Each pair is two rows. How far apart are they, by a hidden measure? 0 means very close, and 20 very far. Two or three weighted sums of its numbers give each row a place; it is the straight-line distance between the places.
Array([ 1.4,  0.4,  1.8,  1.2,  1.5, -1.8,  1.4, -0.2,  1.3,  0.5])
Array([ 1.6,  0.1,  1.6,  0.6,  1.3, -1.7,  0.7,  0.4,  0.9,  0.4]): 3
Array([ 0.1,  0.0, -0.1,  0.1,  0.3, -0.3,  0.4,  0.5,  0.5,  0.0])
Array([-2.0,  1.0, -1.1, -2.3, -2.1,  1.8, -1.8,  0.3, -1.7, -0.6]): 8
Array([-0.3, -0.5, -0.2,  1.1,  0.6, -0.1,  0.9, -0.6,  0.7, -0.5])
Array([ 1.1, -0.8,  0.6,  2.2,  1.6, -1.6,  1.2, -0.5,  1.7,  1.3]): 5
Array([-0.4, -0.3, -0.6,  0.3,  0.8, -0.4,  0.4, -0.1,  0.6, -0.2])
Array([ 0.5, -0.2,  0.6, -0.5, -0.9,  0.9, -0.6,  0.1, -0.9, -0.3]): 5
Array([-0.1, -0.1, -0.5, -0.4, -0.5,  0.3, -0.4, -1.1, -0.5,  0.4])
Array([ 0.1,  0.1,  0.3,  0.0, -0.2, -0.4, -0.1,  0.3,  0.0,  0.2]): 9
Array([ 0.5,  0.5,  0.6, -0.8, -0.3,  0.3,  0.1, -0.4, -0.5,  0.0])
Array([ 0.2, -0.1,  0.3,  1.2,  1.3, -0.7,  1.0, -0.5,  1.0,  0.6]): 9
Array([-2.8,  0.8, -1.1, -0.4, -0.3,  1.2,  0.3,  0.4,  0.1, -2.3])
Array([ 1.2,  0.6,  1.7,  1.2,  1.3, -0.9,  1.4,  0.3,  1.4, -0.2]): 5
Array([-0.2,  0.1, -0.6, -0.3,  0.1,  0.5, -0.5, -0.3, -0.3,  0.8])
Array([ 0.8,  0.1,  0.8,  0.7,  0.8, -1.2,  1.0, -0.1,  0.9, -0.2]): 8
Array([-1.3,  0.8,  0.1, -0.9, -1.5,  1.3, -1.1, -0.4, -1.1, -1.0])
Array([ 1.3,  0.5,  0.9, -0.3,  0.1, -0.9,  0.2,  0.3, -0.1,  0.5]): 10
Array([ 0.4, -0.1,  0.2, -0.2, -0.4,  0.3, -0.4,  0.0, -0.1,  0.8])
Array([ 1.4, -0.2,  1.3,  0.7,  0.6, -1.0,  1.2,  0.0,  0.9, -0.3]): 8
Array([-0.3,  0.2,  0.1,  0.2,  0.2, -0.4, -0.2,  0.3,  0.2,  0.3])
Array([ 0.1, -0.4,  0.0,  0.6,  0.6, -0.1,  0.2, -0.5,  0.4,  0.9]): 5
Array([-0.3, -0.2, -0.9,  0.4, -0.4, -0.2,  0.0, -0.7, -0.6,  0.1])
Array([ 0.8,  0.6,  0.5,  1.2,  0.6, -1.1,  1.0,  1.3,  1.0, -0.4]): 13
Array([-3.2,  1.7, -1.1, -1.0, -0.8,  1.9, -0.6,  0.2, -0.6, -1.8])
Array([-0.7,  0.0, -0.9, -0.6, -1.0,  0.9, -0.8, -0.4, -1.0,  0.3]): 18
Array([ 0.5, -0.6,  0.3,  0.2, -0.3, -0.6,  0.2,  1.4,  0.6, -0.4])
Array([-2.5,  0.5, -1.0, -0.2, -1.0,  0.9, -0.5,  0.5, -0.6, -0.7]): 11
Array([ 0.5, -0.5,  0.4,  1.3,  0.7, -1.3,  0.9,  0.4,  1.0,  0.1])
Array([-0.1, -0.2, -1.0, -0.9, -0.8,  0.4, -1.0, -0.2, -0.6,  0.6]): 6
Array([-1.1,  0.5, -0.1,  0.4,  0.3,  0.1,  0.4, -0.1,  0.5, -0.4])
Array([ 1.2, -0.5,  0.7,  1.2,  1.0, -1.0,  0.9,  0.1,  1.0,  0.0]): 10
Array([ 1.4, -0.4,  0.7, -0.2,  0.0, -0.1,  0.0,  0.1, -0.4, -0.2])
Array([ 1.2,  0.2,  0.9, -0.5,  0.1, -1.1, -0.4,  0.5, -0.2,  0.1]): 8
Array([ 1.1, -0.7,  0.5,  0.9,  1.2, -1.1,  0.9,  0.1,  1.3,  0.6])
Array([-1.9, -0.1, -1.3, -1.8, -1.7,  1.9, -1.8, -0.1, -2.0, -0.9]): 4
Array([-1.2, -0.3, -1.0, -0.2, -0.8,  1.2, -0.4, -0.5, -0.9, -0.1])
Array([ 1.2,  0.0,  1.1,  1.1,  1.5, -1.6,  1.4,  0.5,  1.3, -0.5]): 8
Array([-0.6,  0.6, -0.2, -0.3, -0.8, -0.2, -0.5,  0.2,  0.5,  0.3])
Array([ 0.3,  0.1, -0.3, -2.2, -2.0,  0.8, -2.2,  0.5, -1.7,  0.2]): 5
Array([ 0.2,  0.6, -0.1,  0.0,  0.0, -0.5, -0.1,  0.0,  0.0,  0.7])
Array([-1.9,  0.5, -1.3, -1.2, -1.0,  1.2, -0.5,  0.3, -1.0, -1.2]): 4
Array([-0.8,  0.8, -0.6, -1.5, -1.5,  1.0, -2.0,  0.6, -2.1, -1.4])
Array([ 0.5, -0.3,  0.0, -0.5, -0.4,  0.2, -1.0,  0.5, -0.4,  0.4]): 3
Array([ 0.8, -0.1, -0.8, -1.0, -1.1, -0.1, -1.4,  0.5, -0.8,  0.4])
Array([ 0.1,  0.4,  0.3,  0.2,  0.0, -0.2, -0.2,  0.3, -0.1,  0.0]): 9
Array([-0.7,  0.1,  0.1,  0.7,  0.6, -0.3,  0.8, -0.6,  0.6,  0.1])
Array([ 1.2,  0.5,  1.0,  0.4,  1.0, -1.3,  0.6,  0.7,  0.9, -0.1]): 6
Array([-0.3, -0.7, -0.4, -0.3, -0.6,  0.5, -0.3, -0.8, -0.7,  0.0])
Array([-0.7, -0.1, -0.3, -0.9, -0.7,  0.8, -0.7,  0.1, -0.3, -1.1]): 12
Array([ 0.5, -0.1,  0.6,  0.6,  1.2, -0.5,  0.7, -0.7,  0.9,  0.8])
Array([ 1.1,  0.6,  1.0, -0.1,  0.4, -0.3,  0.0, -0.4, -0.1,  1.0]): 6
Array([ 0.7,  1.1,  1.3,  0.1,  0.2, -0.2,  0.5, -0.8, -0.2,  0.1])
Array([ 0.2, -0.2,  0.0,  0.4, -0.2, -0.4, -0.2,  0.4, -0.2, -1.4]): 19
Array([-0.7, -0.7, -0.4,  1.1,  1.0,  0.2,  1.4,  0.4,  1.2, -1.1])
Array([ 0.6, -1.0,  0.4,  0.6,  0.4, -0.3,  0.6,  0.4,  0.7, -0.3]): 6
Array([ 0.4, -0.8,  0.0, -0.1,  0.0, -0.3,  0.2, -0.3, -0.1,  0.2])
Array([-2.6,  0.3, -1.2, -0.4, -1.0,  1.6, -0.5,  0.4, -0.6, -1.7]): 15
Array([-0.4, -0.2,  0.2,  0.9,  0.6, -0.1,  0.7, -0.6,  0.4,  1.1])
Array([ 0.9,  0.0,  0.6,  0.3,  0.5, -1.8,  0.3,  1.1,  0.8,  1.1]): 2
Array([ 1.4,  0.9,  1.1, -0.5,  0.0, -0.2, -0.1,  0.5, -0.3, -0.3])
Array([-0.4,  0.8,  0.2,  0.6,  1.0, -0.4,  0.4,  0.4,  0.6,  0.3]): 11
Array([-2.4, -0.5, -1.2, -0.6, -0.9,  1.4, -0.8, -1.0, -0.2, -0.4])
Array([-0.1,  0.8,  0.7,  0.3,  0.4,  0.2,  0.2, -0.5, -0.3,  0.0]): 9
Array([-0.4, -0.2, -0.3,  0.8,  0.9, -0.3,  0.7, -0.3,  0.7,  0.6])
Array([-2.3,  0.0, -1.3, -0.8, -0.6,  0.9, -0.2, -0.6, -0.3, -0.7]): 3
Array([ 0.3,  0.7,  0.5, -0.2, -0.3, -0.2, -0.4, -0.4, -0.3,  0.0])
Array([ 0.9,  0.7,  1.5,  0.3,  0.3, -1.3,  0.1,  0.5,  0.4, -0.5]): 5
Array([ 0.0,  0.9,  0.8,  0.0,  0.3, -0.1,  0.1,  1.4, -0.2, -1.7])
Array([-1.5,  0.7,  0.0,  1.0,  1.4, -0.4,  0.7,  0.7,  1.3, -0.4]): 8
Array([ 0.5,  0.2,  0.1,  0.3,  0.3, -0.8, -0.2,  0.3,  0.4,  1.4])
Array([ 0.6, -0.5,  1.0,  1.5,  1.6, -1.0,  1.7,  0.7,  1.5,  0.7]): 4
Array([ 1.3, -0.2,  0.7,  0.4, -0.1, -0.6,  0.1, -0.9, -0.3, -0.1])
Array([-1.8,  0.5, -0.8,  0.5,  0.4,  0.6,  1.0,  0.4,  0.9, -2.2]): 19
Array([-1.0,  0.1, -1.1,  0.0,  0.1,  0.7, -0.3, -0.5, -0.2,  0.0])
Array([ 1.3,  0.5,  0.6,  0.5,  0.6, -1.2,  0.5,  0.7,  0.4,  0.8]): 9
Array([ 0.2,  0.3,  0.1, -0.8, -0.7, -0.2,  0.0, -0.1, -0.2, -0.5])
Array([ 1.2,  0.4,  1.7,  0.6,  1.2, -0.6,  1.3, -0.3,  0.3,  0.0]): 9
Array([ 0.5,  0.2,  0.3, -1.3, -0.4, -0.1, -0.8, -0.2, -0.3,  0.3])
Array([ 1.5, -1.0,  1.1,  1.2,  1.5, -1.2,  1.6, -0.1,  1.2, -0.1]): 9
Array([ 0.3, -0.5,  0.2, -0.3, -0.7,  0.1, -0.6, -0.6, -0.7, -1.2])
Array([ 0.8, -0.6,  0.2,  0.5,  0.1, -0.3,  0.2,  0.3,  0.7,  1.2]): 15
Array([ 1.5, -0.1,  0.7,  0.6,  0.5, -1.1,  0.5,  0.9,  0.7,  0.0])
Array([ 0.3, -0.5,  0.0,  0.2, -0.1,  0.2, -0.3, -0.3,  0.2, -0.1]): 5
Array([ 0.2,  0.7,  1.1, -0.3,  0.1, -0.5, -0.2,  0.0, -0.1,  0.2])
Array([ 0.6, -0.6,  0.2,  1.4,  1.3, -1.2,  1.4,  0.0,  1.6,  0.8]): 9
Array([-0.5, -0.5, -0.2,  0.9,  1.2, -0.8,  0.8, -0.9,  1.0,  0.8])
Array([ 0.4,  0.8,  0.7,  0.8,  0.5, -0.6,  0.3,  0.1,  0.3, -0.4]): 7
Array([ 0.5, -0.5, -0.1,  0.0, -0.1,  0.3, -0.5, -0.1, -0.3,  0.0])
Array([-2.8,  0.6, -1.3, -0.7, -0.7,  1.9, -0.6,  0.2, -0.7, -1.3]): 12
Array([ 1.2, -0.6,  1.0,  2.2,  2.3, -2.0,  2.2, -0.5,  2.1,  0.8])
Array([ 2.2,  1.2,  1.6,  1.4,  1.7, -1.8,  0.9,  0.1,  0.9,  0.1]): 7
Array([ 0.2, -0.4, -1.2,  0.3, -0.3,  0.1, -0.3, -0.1, -0.1,  0.3])
Array([-0.9,  0.1,  0.1,  0.6,  0.5,  0.3,  1.3,  0.1,  1.0, -1.7]): 9
Array([-1.2, -0.1, -1.1, -0.1, -0.4,  1.1, -0.3, -0.4, -0.4, -0.5])
Array([ 0.7,  0.5,  0.7,  0.0,  0.1, -0.1, -0.2, -0.6, -0.4,  0.9]): 12
Array([-0.2, -0.1,  0.0,  0.4, -0.1,  0.2, -0.2, -0.3, -0.2, -0.1])
Array([-0.3, -0.5, -0.8, -1.5, -1.0,  1.0, -1.4,  0.3, -0.9,  0.1]): 3
Array([-0.5, -0.5,  0.7,  2.0,  1.3, -0.9,  2.8,  0.0,  2.0, -0.9])
Array([ 0.4, -0.5, -0.2, -0.9, -0.5,  0.3, -1.2, -0.1, -0.6,  0.2]): 2
Array([ 0.4, -0.1,  0.1,  1.8,  2.6, -1.8,  2.0, -0.3,  2.1,  0.5])
Array([ 0.4,  0.5,  1.1,  0.0,  0.5, -0.2,  0.5, -0.1, -0.2, -0.1]): 9
Array([-0.4,  0.2, -1.0, -2.2, -2.1,  1.0, -2.5,  0.0, -2.0, -0.2])
Array([-0.6, -0.4, -1.2,  0.6, -0.1,  0.3,  0.2,  0.0,  0.0,  0.1]): 3
Array([-0.1,  0.1,  0.7,  0.1, -0.1,  0.2,  0.2, -0.2, -0.2, -0.1])
Array([-1.2,  0.8, -1.3, -2.5, -2.3,  1.8, -2.4,  0.3, -1.8, -0.3]): 1
Array([ 0.8, -0.7,  0.1,  1.0,  1.1, -0.7,  0.9, -0.4,  0.8,  0.8])
Array([-0.8,  1.0,  0.4,  1.4,  1.0, -0.1,  1.2, -0.3,  0.7, -2.1]): 16
Array([-0.4,  0.4, -0.9,  0.0, -0.3,  0.7, -0.5,  0.4, -0.7,  0.1])
Array([-0.1, -0.4, -0.6, -1.0, -1.2,  0.8, -0.9,  0.1, -1.2, -0.4]): 10
Array([ 0.1, -0.6, -0.8,  0.5,  0.0, -0.1,  0.1, -0.2, -0.1,  0.6])
Array([ 0.0,  0.1,  0.4, -0.5, -0.5,  1.0, -0.3, -0.3, -1.0, -0.8]): 4
Array([ 0.7,  0.1, -0.2, -1.2, -1.0,  0.0, -1.1,  0.4, -1.1,  0.6])
Array([-1.7,  0.8, -0.3,  0.2,  0.3,  0.7,  0.3, -0.1, -0.3, -1.9]): 18
Array([ 0.1, -0.3, -0.2,  0.1,  0.0, -0.3, -0.3,  0.2, -0.3,  0.6])
Array([-1.1,  0.5, -0.7, -0.5, -0.8,  0.9, -0.6,  0.1, -0.6, -0.5]): 5
Array([-0.8,  0.2, -0.1, -0.3,  0.5,  0.0, -0.1, -0.4,  0.4,  0.5])
Array([ 0.9, -0.5,  0.4,  0.8,  0.5, -1.3,  0.5,  0.4,  0.5,  1.1]): 8
Array([ 0.4,  0.3,  0.5, -0.4, -0.2,  0.3, -0.3, -0.1, -0.8,  0.0])
Array([ 0.6,  1.2,  1.3,  0.0,  0.2, -0.4, -0.3,  0.5, -0.1, -0.3]): 9
Array([-0.1, -0.4, -0.1,  0.5,  0.2, -0.3,  0.3, -0.3,  0.0,  0.5])
Array([ 0.7, -0.3,  0.4, -0.7, -0.7,  0.5, -0.5, -0.6, -0.6,  0.1]): 7
Array([ 0.2, -0.5,  0.2,  1.4,  1.6, -0.9,  1.3, -0.3,  1.4,  0.9])
Array([ 0.4, -0.2,  0.5,  0.6,  0.6, -0.5,  0.5, -0.3,  0.5,  0.4]): 3
Array([ 1.1,  0.3,  0.6, -0.3,  0.3, -0.3,  0.2,  0.5,  0.2, -0.1])
Array([ 1.4,  0.4,  1.2, -0.4,  0.4, -0.5, -0.3,  0.5, -0.1, -0.2]): 4
Array([ 1.3, -0.3,  0.6, -0.8, -0.5,  0.3, -0.6,  0.0, -1.0, -0.6])
Array([ 0.1, -0.1,  0.0,  0.4,  0.6, -0.7,  0.6,  0.4,  1.2,  0.2]): 9
Array([-0.4,  0.6, -0.1, -0.5, -1.2,  1.2, -1.0, -0.4, -1.8, -0.4])
Array([ 0.5, -0.4, -0.4,  0.9,  0.1,  0.2,  0.2, -0.8, -0.3, -0.6]): 16
Array([-1.5,  0.1, -0.9,  0.2,  0.2,  0.9,  0.7,  0.3,  0.6, -2.0])
Array([ 1.8, -0.3,  2.0,  1.6,  1.6, -1.5,  2.1, -0.4,  1.6, -0.4]): 11
Array([ 0.7,  0.5,  0.9,  0.8,  0.4, -0.9,  0.4, -0.5,  0.1, -0.2])
Array([-1.2,  0.2,  0.0,  0.3,  0.6, -1.0,  0.1, -0.9,  1.2, -0.1]): 6
Array([-2.2,  0.8, -1.0, -0.3, -0.4,  1.1, -0.5,  0.0,  0.1,  0.1])
Array([-1.2, -0.1,  0.1,  1.1,  1.4,  0.5,  1.5,  0.1,  1.1, -1.1]): 10
Array([ 0.0, -0.4, -0.4, -0.4,  0.2,  0.1,  0.0, -0.3,  0.0,  0.5])
Array([ 0.3,  0.1,  0.7,  0.2,  0.7, -0.4,  0.7, -0.3,  0.4,  0.0]): 2
Array([ 0.8,  0.0,  0.6, -0.6, -0.7,  0.5, -0.2, -0.1, -1.4,  0.2])
Array([-0.2,  0.4, -0.6, -1.5, -1.7,  1.4, -1.7, -0.5, -2.4, -0.8]): 10
Array([ 1.3, -0.5,  0.6,  0.5,  0.4, -0.4,  0.6, -0.3,  0.0, -0.8])
Array([-2.0,  1.0, -0.7, -0.9, -1.7,  2.0, -0.5,  0.8, -1.1, -2.2]): 12
Array([ 0.8, -0.1,  0.2,  0.6,  0.5, -0.8,  0.4,  0.2,  0.4,  0.9])
Array([-1.0,  0.4, -0.4, -0.2,  0.3,  0.2,  0.1,  0.4,  0.4, -0.5]): 10
Array([-1.4,  0.1, -1.6, -1.6, -1.7,  2.0, -1.9,  0.2, -1.5,  0.4])
Array([ 1.3,  0.2,  1.6,  1.2,  1.5, -1.5,  0.8, -0.5,  1.0,  1.5]): 3
Array([ 1.0,  0.0,  1.2,  1.1,  1.3, -1.4,  0.7,  0.7,  1.5,  0.9])
Array([-0.3,  0.3, -0.5, -1.0, -0.7,  1.2, -0.9, -0.3, -1.1,  0.9]): 12
Array([-0.1, -0.2,  0.0, -1.8, -1.7,  1.6, -1.7, -0.2, -2.1, -0.7])
Array([-0.2, -0.1,  0.2,  0.4,  0.0,  0.6,  0.6, -0.2,  0.4, -0.2]): 4
Array([-0.1, -0.8, -0.4,  0.3, -0.4,  0.4,  0.0, -0.2, -0.7,  0.2])
Array([ 1.6, -0.6,  1.3,  2.7,  2.4, -2.4,  2.3, -0.6,  2.4,  1.6]): 4
Array([ 0.4, -0.1,  0.6,  1.0,  0.4, -0.5,  0.8, -0.4,  0.6,  0.9])
Array([-0.9,  1.1, -0.2, -1.8, -1.9,  2.3, -2.0, -1.0, -2.2, -0.4]): 3
Array([-0.8,  0.6,  0.2, -0.6, -0.2,  0.7, -0.4, -0.2, -0.4,  0.1])
Array([ 0.9,  0.7,  0.7, -0.6, -0.7,  0.1, -0.3, -0.2, -1.0,  0.0]): 11
Array([-0.6,  0.2, -0.8, -0.3, -0.7,  0.8, -0.8,  0.3, -0.6, -0.1])
Array([-0.4, -0.2, -1.7, -1.3, -0.5,  1.4, -1.1, -0.2, -0.9, -0.7]): 9
Array([ 0.0, -0.8, -0.6,  0.6,  0.4,  0.2,  0.5, -0.5,  1.1, -0.4])
Array([-1.0, -0.4, -1.3, -0.4, -1.0,  0.9, -0.7,  0.1, -0.9, -0.7]): 10
Array([-0.9, -0.7, -0.7,  0.7, -0.1, -0.2,  0.6, -1.1,  0.5,  0.5])
Array([ 1.3, -0.4,  1.0,  1.0,  1.2, -0.8,  1.4, -0.1,  1.1, -0.2]): 9
Array([ 0.9, -0.7,  0.5,  1.5,  1.4, -1.2,  1.6, -0.4,  1.6,  0.6])
Array([-1.9,  0.7, -0.3, -0.9, -0.6,  1.2,  0.1,  0.1, -0.2, -2.7]): 11
Array([ 0.2,  0.1, -0.1, -0.3, -0.2, -0.4, -0.4,  0.5, -0.3,  0.8])
Array([ 0.1, -0.3, -0.4, -1.1, -0.8,  0.7, -1.5,  0.4, -1.0,  0.6]): 6
Array([-0.5,  0.6, -0.7,  0.7, -0.4,  0.8,  0.0, -0.7,  0.0,  0.5])
Array([ 0.0, -0.9, -0.2, -0.3, -0.2,  0.0, -0.2,  0.7, -0.1, -0.4]): 3
Array([-1.0, -0.5, -0.6, -0.2, -0.3,  0.9, -0.6, -0.3, -0.9, -0.9])
Array([ 1.1,  0.2,  1.6,  0.5,  1.0, -1.0,  1.3,  0.1,  0.7,  0.4]): 14
